(in the rows, 128 means zero)
A single turn carries every row of the set below to another of its rows. Some are shown first; where does it send the rows asked next?
Neveg: 106; 167; 120; 148; 150; 156; 142; 126; 139; 126; 111; 137; 101; 128; 114; 145; 112; 106; 78; 92; 70; 156; 133; 194; 86
vepe: 114; 173; 105; 139; 147; 154; 174; 85; 120; 116; 116; 125; 122; 137; 126; 153; 112; 90; 73; 99; 67; 104; 154; 132; 103
keze: 121; 201; 171; 159; 125; 139; 135; 74; 98; 139; 121; 86; 100; 133; 127; 150; 91; 155; 105; 121; 93; 161; 134; 164; 82
Zag: 128; 179; 143; 150; 159; 145; 191; 118; 131; 97; 150; 107; 96; 177; 121; 112; 110; 108; 110; 110; 69; 113; 166; 133; 68
gozi: 130; 183; 142; 149; 152; 144; 195; 102; 117; 84; 149; 103; 94; 170; 103; 110; 115; 116; 97; 91; 62; 110; 151; 131; 78
nuzif: 120; 175; 123; 148; 159; 149; 159; 137; 114; 97; 130; 124; 76; 140; 116; 100; 83; 121; 127; 85; 80; 135; 133; 177; 70
mez: 126; 172; 153; 152; 128; 123; 125; 67; 105; 132; 128; 96; 75; 151; 120; 143; 64; 142; 99; 111; 70; 149; 173; 148; 127
peris: 122; 190; 156; 171; 133; 126; 134; 64; 102; 126; 141; 86; 85; 149; 97; 138; 93; 151; 112; 124; 87; 159; 163; 128; 96
Viv: 141; 184; 132; 164; 156; 152; 177; 99; 123; 107; 145; 96; 96; 172; 114; 95; 105; 98; 86; 103; 62; 103; 152; 132; 84
fezip: 128; 187; 173; 147; 154; 138; 127; 75; 84; 130; 115; 91; 100; 132; 137; 146; 99; 147; 107; 131; 90; 157; 155; 156; 88
gelu: 115; 196; 165; 161; 142; 136; 137; 74; 87; 134; 133; 87; 95; 145; 125; 157; 102; 155; 117; 126; 80; 165; 153; 166; 75
bakug: 131; 186; 159; 161; 113; 106; 121; 66; 104; 130; 136; 97; 75; 141; 111; 150; 88; 136; 92; 108; 74; 139; 160; 143; 124
noro: 115; 186; 121; 149; 138; 141; 156; 122; 123; 111; 108; 157; 102; 129; 108; 159; 110; 103; 85; 80; 58; 160; 131; 180; 90
zenip: 119; 188; 144; 162; 157; 143; 176; 138; 109; 100; 115; 123; 90; 146; 110; 109; 116; 122; 125; 82; 54; 149; 127; 168; 65
Sop: 126; 181; 117; 135; 133; 144; 175; 88; 133; 96; 141; 136; 105; 153; 102; 160; 111; 95; 58; 89; 66; 121; 155; 143; 103
mip: 110; 180; 122; 143; 135; 133; 140; 135; 135; 117; 107; 154; 105; 142; 120; 154; 116; 88; 87; 88; 72; 150; 146; 173; 101
Fomo: 123; 193; 157; 166; 122; 131; 135; 69; 101; 139; 124; 77; 98; 156; 104; 134; 86; 159; 110; 118; 92; 152; 143; 137; 98
vada: 129; 182; 135; 165; 166; 155; 154; 139; 119; 113; 123; 112; 88; 155; 110; 90; 104; 117; 115; 96; 72; 144; 128; 177; 63
Fafes: 149; 192; 126; 147; 158; 152; 181; 101; 109; 103; 141; 114; 94; 152; 128; 107; 92; 101; 105; 100; 74; 91; 149; 134; 76
Pof: 126; 182; 152; 163; 108; 111; 137; 67; 106; 136; 133; 83; 82; 151; 115; 146; 72; 150; 86; 115; 77; 142; 147; 146; 114
muzum: 125; 191; 166; 156; 112; 118; 136; 72; 104; 137; 132; 93; 86; 128; 137; 161; 79; 145; 80; 118; 80; 149; 138; 170; 100
Seke: 118; 168; 117; 145; 140; 154; 165; 89; 144; 122; 133; 121; 110; 144; 119; 149; 112; 88; 49; 98; 60; 114; 157; 149; 108
fami: 85; 156; 102; 141; 146; 151; 152; 122; 126; 111; 105; 134; 103; 125; 115; 147; 102; 112; 95; 85; 73; 149; 138; 174; 96
kob: 137; 183; 121; 145; 128; 143; 154; 86; 142; 94; 112; 124; 123; 151; 129; 155; 125; 95; 62; 95; 86; 119; 163; 134; 96
miz: 109; 173; 114; 155; 127; 145; 138; 118; 139; 111; 87; 134; 111; 154; 126; 154; 113; 113; 96; 74; 68; 161; 150; 180; 92
vup: 117; 184; 154; 155; 145; 141; 124; 65; 90; 124; 118; 82; 98; 159; 113; 131; 88; 146; 111; 121; 89; 160; 167; 133; 111
lelum: 127; 168; 132; 168; 145; 135; 164; 139; 133; 98; 115; 113; 81; 165; 131; 113; 94; 136; 127; 88; 61; 149; 150; 178; 58
genu: 113; 184; 144; 156; 154; 141; 164; 151; 121; 111; 116; 126; 92; 164; 130; 114; 111; 110; 129; 91; 60; 147; 142; 179; 68
tidav: 124; 193; 170; 151; 122; 117; 125; 75; 91; 139; 128; 98; 84; 136; 138; 169; 97; 140; 97; 107; 67; 146; 150; 181; 101
Zige: 125; 174; 120; 138; 140; 140; 166; 101; 147; 102; 139; 135; 109; 157; 110; 152; 117; 86; 67; 109; 79; 117; 168; 127; 101
luv: 157; 177; 141; 160; 147; 136; 179; 103; 136; 82; 141; 103; 91; 162; 135; 113; 108; 117; 93; 109; 79; 109; 162; 133; 61
vot: 138; 175; 170; 145; 139; 121; 129; 77; 98; 137; 125; 106; 77; 125; 144; 157; 75; 144; 95; 121; 71; 146; 160; 171; 104

fezip -> vup
kob -> miz
Sop -> noro
Where do these go?
Fafes -> vepe
Zag -> Zige
gelu -> peris
Neveg -> vada
Fomo -> Pof

A single turn carries every row of the set below to another of its rows. Some are shown first; where does it send the rows asked next?
guzo: 114; 103; 114; 119; 127; 162; 124; 146; 144; 113; 106; 129; 106; 146; 104; 141
rikun: 149; 97; 121; 174; 124; 131; 122; 145; 133; 112; 129; 120; 126; 130; 145; 143
piguf: 162; 108; 117; 106; 120; 143; 117; 97; 128; 158; 122; 130; 139; 108; 140; 119
sogu: 124; 103; 131; 131; 99; 117; 145; 106; 147; 109; 141; 112; 133; 137; 154; 111
Leg: 152; 135; 145; 141; 110; 116; 128; 137; 115; 134; 162; 136; 144; 118; 102; 123
razog: 101; 116; 116; 104; 117; 114; 140; 104; 150; 130; 115; 101; 108; 127; 146; 122
bebe: 137; 138; 140; 153; 123; 128; 144; 136; 131; 130; 155; 93; 144; 144; 141; 123
samo: 132; 154; 126; 116; 140; 136; 116; 82; 140; 98; 141; 127; 116; 142; 112; 124
Dizak: 145; 129; 115; 175; 130; 125; 116; 125; 133; 139; 118; 131; 139; 141; 161; 141
Fitut: 129; 154; 106; 137; 146; 120; 132; 134; 126; 145; 89; 123; 125; 124; 153; 151
setag: 106; 116; 111; 138; 126; 111; 85; 132; 91; 140; 131; 133; 123; 144; 116; 124
Zuk: 123; 145; 128; 113; 126; 117; 109; 130; 118; 162; 138; 125; 112; 109; 90; 135
redag: 118; 129; 117; 149; 143; 107; 160; 156; 110; 121; 112; 127; 140; 137; 136; 125
kol: 161; 118; 118; 99; 125; 146; 134; 104; 126; 146; 118; 113; 146; 116; 156; 117
viti: 150; 107; 121; 139; 107; 126; 82; 141; 95; 109; 141; 138; 123; 122; 118; 140
Leb: 134; 144; 126; 129; 140; 133; 116; 81; 150; 103; 141; 136; 114; 140; 107; 125
Devis: 134; 106; 133; 111; 86; 107; 127; 107; 125; 108; 146; 143; 135; 117; 122; 112
fezi: 119; 98; 119; 130; 118; 167; 118; 143; 139; 103; 120; 121; 119; 162; 119; 134
Fepe: 109; 149; 124; 125; 139; 128; 126; 129; 133; 157; 133; 81; 112; 135; 130; 135
komez: 127; 127; 109; 135; 144; 130; 142; 154; 130; 119; 98; 98; 108; 120; 148; 152
zade: 137; 148; 126; 129; 145; 131; 134; 86; 155; 100; 136; 137; 118; 135; 109; 127
mul: 124; 110; 120; 108; 119; 158; 127; 152; 130; 102; 111; 142; 116; 138; 95; 139
Podob: 138; 162; 112; 110; 125; 118; 103; 132; 90; 135; 105; 141; 131; 119; 132; 145
Zibob: 111; 118; 119; 85; 103; 105; 124; 106; 129; 129; 121; 132; 109; 106; 114; 122
pim: 135; 157; 127; 116; 144; 134; 134; 88; 145; 94; 135; 129; 118; 138; 112; 126
Lonit: 129; 106; 126; 117; 111; 163; 122; 149; 124; 90; 125; 135; 126; 152; 108; 132
dum: 155; 117; 115; 94; 124; 146; 116; 97; 122; 155; 119; 115; 138; 115; 149; 118
rilu: 102; 142; 111; 116; 137; 114; 122; 145; 84; 122; 116; 108; 130; 147; 137; 125
fosad: 153; 136; 120; 148; 110; 122; 87; 124; 96; 128; 133; 149; 146; 135; 142; 136
Pibud: 123; 103; 118; 170; 133; 104; 123; 141; 117; 138; 128; 151; 134; 133; 115; 125
Botu: 127; 136; 109; 100; 127; 126; 102; 150; 93; 116; 108; 116; 105; 112; 120; 151
rir: 168; 110; 122; 110; 122; 143; 136; 104; 131; 150; 120; 128; 146; 108; 147; 117

Leg -> Zuk
razog -> sogu
Leb -> samo
Where do these go?
piguf -> dum
Podob -> Fitut
viti -> Botu
setag -> rilu
Lonit -> mul

